In the data rows, 128 means zero.
Some points:
[103 116 150 255 107  84 122  77 171 136 127  95 123 185 132 136 120 134
  82 112 124 168 138  83  65 144 128 131  91  61  86 162 183  98 148 106
  95 113 137 113  84 164 138 135 110 125 116 135]
[121 123  89 108 176  68 117 151 248 171 155  80 134 117 186 172 143  95
 138 146 131 124 131  73 160 107 117 153 111 105 135 203  67 133 139  75
 156 135 124  88 171 121 192 131 147 161 135 133]
[104  88 133 114  65 107 122 105 147 135 140 135  45  59 197  93 150 123
 153 149 135 123 156 156  42 134 154  91 165  68 112 126 167 119 127 140
 121  83 174  98 182 113 152 126 103 114 117 172]
[147 135 166 188 118 143 103 128  80 210 170 145 179 192 191  93 133 127
 149 133 183 124 130 109  78 111 159 157 124 147 123  51  72  70 114 145
 132 145 124 132 125 186 157 149 152  99  79 197]
[168 109 119 132 157 129 149 105 129  91 117 165 125 106  78 105 108  93
 149 121 144  71 162 146 172  82  65 157  80 130 107  96 108 120 145  74
 144 131 127 125  62 127 129 121 137 124 117 143]
[122 145 127  95 138 150 132 140  37 100 255 125 130 123 126 119 110 143
 101 113 161 127 126 197 125 136 148 149 123 123 147 159 138 128 135  92
 135 129 167  86 127 191 103  81 149 167 138 124]
[141  99 123  70 104 123 114 131 129 100 130  64 155 120 165 125 163 146
 135 134 108 131 153 139 186 150 191 126 121 201  81 136 163 167 164 113
  86 171 132 164  85  98 123 255 146 142 180 153]
[128  89 151 177 122 121 137 104 140 120 158 171 130 116  86 169 106 142
 122 163 134 165 138 131  58 105 165 172 120 146 167 124  77 196 130 129
 145 137 127 170 103 118 121 135 201 121 118  89]
[181 140 124 143 163 157 132 138 119 129  94 178 157 144 113  91  40 120
 129 193 130 114 127 106 137 149 125  95  97 173 115 158 106 105 126 128
 156 115 160 154 130  86 129 120 119 122 196  73]
[ 74 112  90 122 135 137 126 141  96 150 132 146 131 111  73 105  79 122
 116 216 160 164 105 106 118 118 154 154 171 123 155 131 141 111 140 144
 128  93  95 160  95 166 125 153  98 126 132 230]
[176 133 152 108 100 153 172 120 123 162 154 149  85 182 116 138  87 116
 152 134 134 107 145 119 188 156 106 118 119 106 154 123 153 176  74 137
 146 117 109  91  86  92 155 145 110 122 137 113]
[121 110 117 111 137 158  68 128 146 158 164 140 123 162  96 115 134 111
 138  80 121 132 147 140 175 115  87  49  98 153 131 123 116 140  95 138
 102  84 102 151 106 167 131  94 135 128 143  52]
[138  76 123 105 160 132 110 142 114 141 106  97 160 200  98 137 101 123
 106 104 121  75 148 125 104  94 104 116 168 132 126 108 176 150 110  97
 220 144 135 195 162  82 107 127 130 135 100 104]
[166 127 191 104 152 127  93 133 168 104 109 128 121  35 108 129 200 127
  47  81 189 157 118 121 132 196 137  92 131  86 155 131 114 101 151 109
 125 107 120 124 124 106 121 186 117 130 140  94]
[128 142  75 194 104 181 132 129 107 129 117 152 118 149 139 140 143 114
 139 129 118 129 152 109  96 151  64 115  75 117 112 125 102  99 138 151
 178 145 102 145 143 145 124 144 224 150 137 130]
[ 92 127 152 100  91  55 131 111 174 130 153  88 134 152 170 102 157 172
 125 134 100 159 120 102 163  74 133 132 116 127 130 137  44  44 121 141
 210 127 139  42 104 107 101 126  75  51 150 109]
[ 48 133 128 109 132 202 130 141 120  85 169 154 140 164 145 157 140 101
 124 175 168  87  86 146 146 118 120 101 118 123 113 168 120 154 149 160
  69  97 126 164 151  73 106  99 160  67 119 220]
[149 209 145 134  90  57 107 143 140 142 111 149 127 162 123 139  91 127
 109  99 116  88 106 144 104  98  21 152 156 133 133 112 140 134  96 109
 125 136 126 157 121  90 134 125 154 159 186 114]
[212 173 142 131 174 106 158 147 131 116 136 139  96 152 158 139 137 157
 113 136 121 128 143 125 149 102 134  81 110 170 157  92 167 133 146 116
 159  91 120 155  75  42 147 118 157 148 132 131]
[148  89  99 151 165 128 166 120 124 149  70 110 164  88 122  84 135 149
 114  97 146 134 143 140 154  85  52 121 113 116 155 114 125 190  73 123
 110 100 127  94 189 110 109 149 150 155 128 121]
[105  87 144 176 116 159 137 138 128 113  90  92 153  97 110 149 142 120
 131 128 145  11 126 116 121 114 150 134  97 163 204 106 146 108 110 183
 131 141 144 142  93 155 185  99 147 136 138 118]
[ 65 130 159 102 144 185 133 170 110 156 144 124 129  88 126  85 108 146
 121 120 123 126 191 113 115 146 134 159 138 116 133  95 142 135 145 110
  90 166 115 134 138 179  82  98 165  93 157 141]
[136 134 154 132 120  82 118 183 110  69  83 107  84 132 101 157 112 129
 145 160 139  96 140 114 126 192 157 145 208 125 104 159  92 129 114 140
 121  80 104 102 137 175  39 127 155 133 102  86]
[135 134  92  87 132 147 107 130 174 122  96 127 177 192  96  89 146 148
 101 138 159 172 105  87 104 140  84  50 134 179 163 125 166 192 151 101
 110 221 148 101  99 134 170 146 139 118 108  92]
[180 125 134 130 118  98 124  42 165 160 190 127 184  96 128  87 215  70
 179 147 123  99 124 100 126  88 140 116 136 141  82 130 198  91 128 137
  89 203 123 137 130  87  67 177 116 140 102  69]
[108 178  98 136 132 169 117 162 114 118 146  89 114  73  95 154 112 145
  94 144 158 157 164 137 140 120 134 147 114 142  94 105 137 131  81 180
 134 148  98 116 128 115 120  79  96 142 137 225]
[109 151  95 119 137 145 101 113  63  91 146 101 167  73 105 104  80  81
 163 108  83 175  86 108 119 156 143 158 179 113 138  87 123 125 118 143
 105 101 160 121 110  96 120  96 182 118 133 165]
[154 161 139  73 127 235 133 146 148  99 114 117 138 140 137  69 121 129
  90 146  40 153 146 168 138 102 125 146 151 117 146 146 110 106 109 120
  75 112 128 164 106 136 158 144 122 107  81 126]
[ 51 144 147 147  71 142 152 143 119 107 121 135   7  67 120 142 116  98
 110 129  93 177  91  96 196 120 111 139 152 129 125 118 128 127 160 126
 129 147 142 136 246 174 132 158 112 143  99 110]
[143 157 125 125 145 149 145 144 188 201  70 158  93 161  97 199 159 143
 196  19 123 130  94 142 104 114 201 151 112 128 100 169 142 104  99 105
 141 121 192 137 150 139 119 157 103  92 100 128]
[142 110 102 123  96  87 181  94  98 137 104 134 129  77 116 175  95 187
  90 107 108 143 118 163 110 128 163  74 159 146 124 153  96 114 133 109
 124 160 112 138 165 173 142  81 153 129 110 186]
[107 170  80 138 108 131 136 173 116  94 173 113 146  92 118  91  97 150
 137  64 128 112 110 143 107 148 140 175 148 136 144 142 134 171 161 151
 140 118  50 166 141 146 149 122  84 114 119 138]
[118 116  93 109 172 109 139 149 121 125 106 101 148 164 187 255 115 116
 153 151 132 154 157 129 134  96  64  92 155  76 139  84 110 107 169 118
 109 125 111 121 126 163 131 131  13 135 217  53]
[ 98 183 115 154 205 114 126  28 102 160 129  79  90 200 117  71 157 141
 163 126 145 114 132 158 144 162 155 145 152 148 126 113 111 106 141 165
 123 130 136 152 137  93 176 137 122 136 113  83]
[122 110 113  95  92 133 157  88 144 101 105 131 122 121 117 170 146 194
 121 167 113 104  81 116 139 227 172 184  89  89 124  65 145 133 165 121
 122  91 114 109 169 133  99  43 124 149 128 132]
[166 101 178  93  86 103 104 162  24 131  49 115 113  85 132 121 223 124
 174 116 119 192 117 138 119 138  77 139 112 136 133 206 134 129 162 121
  95 133 116 145  95  73 142  91  75 151 119 122]
[ 97 138 158  98 137 121 116  93 172 167  60 208 155 110 201 159  90 127
 100  99 113 115 163 143 132 118 176 131 135 139  77 166 138 141 143 178
 128 128 124  21 102 129 122 125  91 180  98  96]
[164 107 128 137 149 104 117 161 115 141 170 131 128  76 113  72 141 114
 128 181 101 120  44 163 128 133 129 116  99 108 128 119 129 180 111 157
 149 138 164 152 108 193 110 115 107  88 138 190]
[124  81 142 159 114  58 127 140 137  44 112 192 138 228 154 122 141  88
 154  96 101 136 131 146 137 128 173 129 117 116 118 124 130  97  71 102
 135 129 138  93 188 119 125 135 114 142  97  95]
These points spread out most along one direction. Take the direction at right angles to it along which they spread out most. Then take the direction at right angles to both along which they spread out most. Go by this last direction. How many in every 100 of the points above lie lower along it than each point below? Round to a whole number. More than half of the points above lie lower than the first one.
[154 161 139  73 127 235 133 146 148  99 114 117 138 140 137  69 121 129
  90 146  40 153 146 168 138 102 125 146 151 117 146 146 110 106 109 120
  75 112 128 164 106 136 158 144 122 107  81 126] 13
[121 123  89 108 176  68 117 151 248 171 155  80 134 117 186 172 143  95
 138 146 131 124 131  73 160 107 117 153 111 105 135 203  67 133 139  75
 156 135 124  88 171 121 192 131 147 161 135 133] 69
[135 134  92  87 132 147 107 130 174 122  96 127 177 192  96  89 146 148
 101 138 159 172 105  87 104 140  84  50 134 179 163 125 166 192 151 101
 110 221 148 101  99 134 170 146 139 118 108  92] 18
[122 145 127  95 138 150 132 140  37 100 255 125 130 123 126 119 110 143
 101 113 161 127 126 197 125 136 148 149 123 123 147 159 138 128 135  92
 135 129 167  86 127 191 103  81 149 167 138 124] 56
[105  87 144 176 116 159 137 138 128 113  90  92 153  97 110 149 142 120
 131 128 145  11 126 116 121 114 150 134  97 163 204 106 146 108 110 183
 131 141 144 142  93 155 185  99 147 136 138 118] 77
[ 98 183 115 154 205 114 126  28 102 160 129  79  90 200 117  71 157 141
 163 126 145 114 132 158 144 162 155 145 152 148 126 113 111 106 141 165
 123 130 136 152 137  93 176 137 122 136 113  83] 87
[141  99 123  70 104 123 114 131 129 100 130  64 155 120 165 125 163 146
 135 134 108 131 153 139 186 150 191 126 121 201  81 136 163 167 164 113
  86 171 132 164  85  98 123 255 146 142 180 153] 5
[107 170  80 138 108 131 136 173 116  94 173 113 146  92 118  91  97 150
 137  64 128 112 110 143 107 148 140 175 148 136 144 142 134 171 161 151
 140 118  50 166 141 146 149 122  84 114 119 138] 26
[180 125 134 130 118  98 124  42 165 160 190 127 184  96 128  87 215  70
 179 147 123  99 124 100 126  88 140 116 136 141  82 130 198  91 128 137
  89 203 123 137 130  87  67 177 116 140 102  69] 62
[166 101 178  93  86 103 104 162  24 131  49 115 113  85 132 121 223 124
 174 116 119 192 117 138 119 138  77 139 112 136 133 206 134 129 162 121
  95 133 116 145  95  73 142  91  75 151 119 122] 0
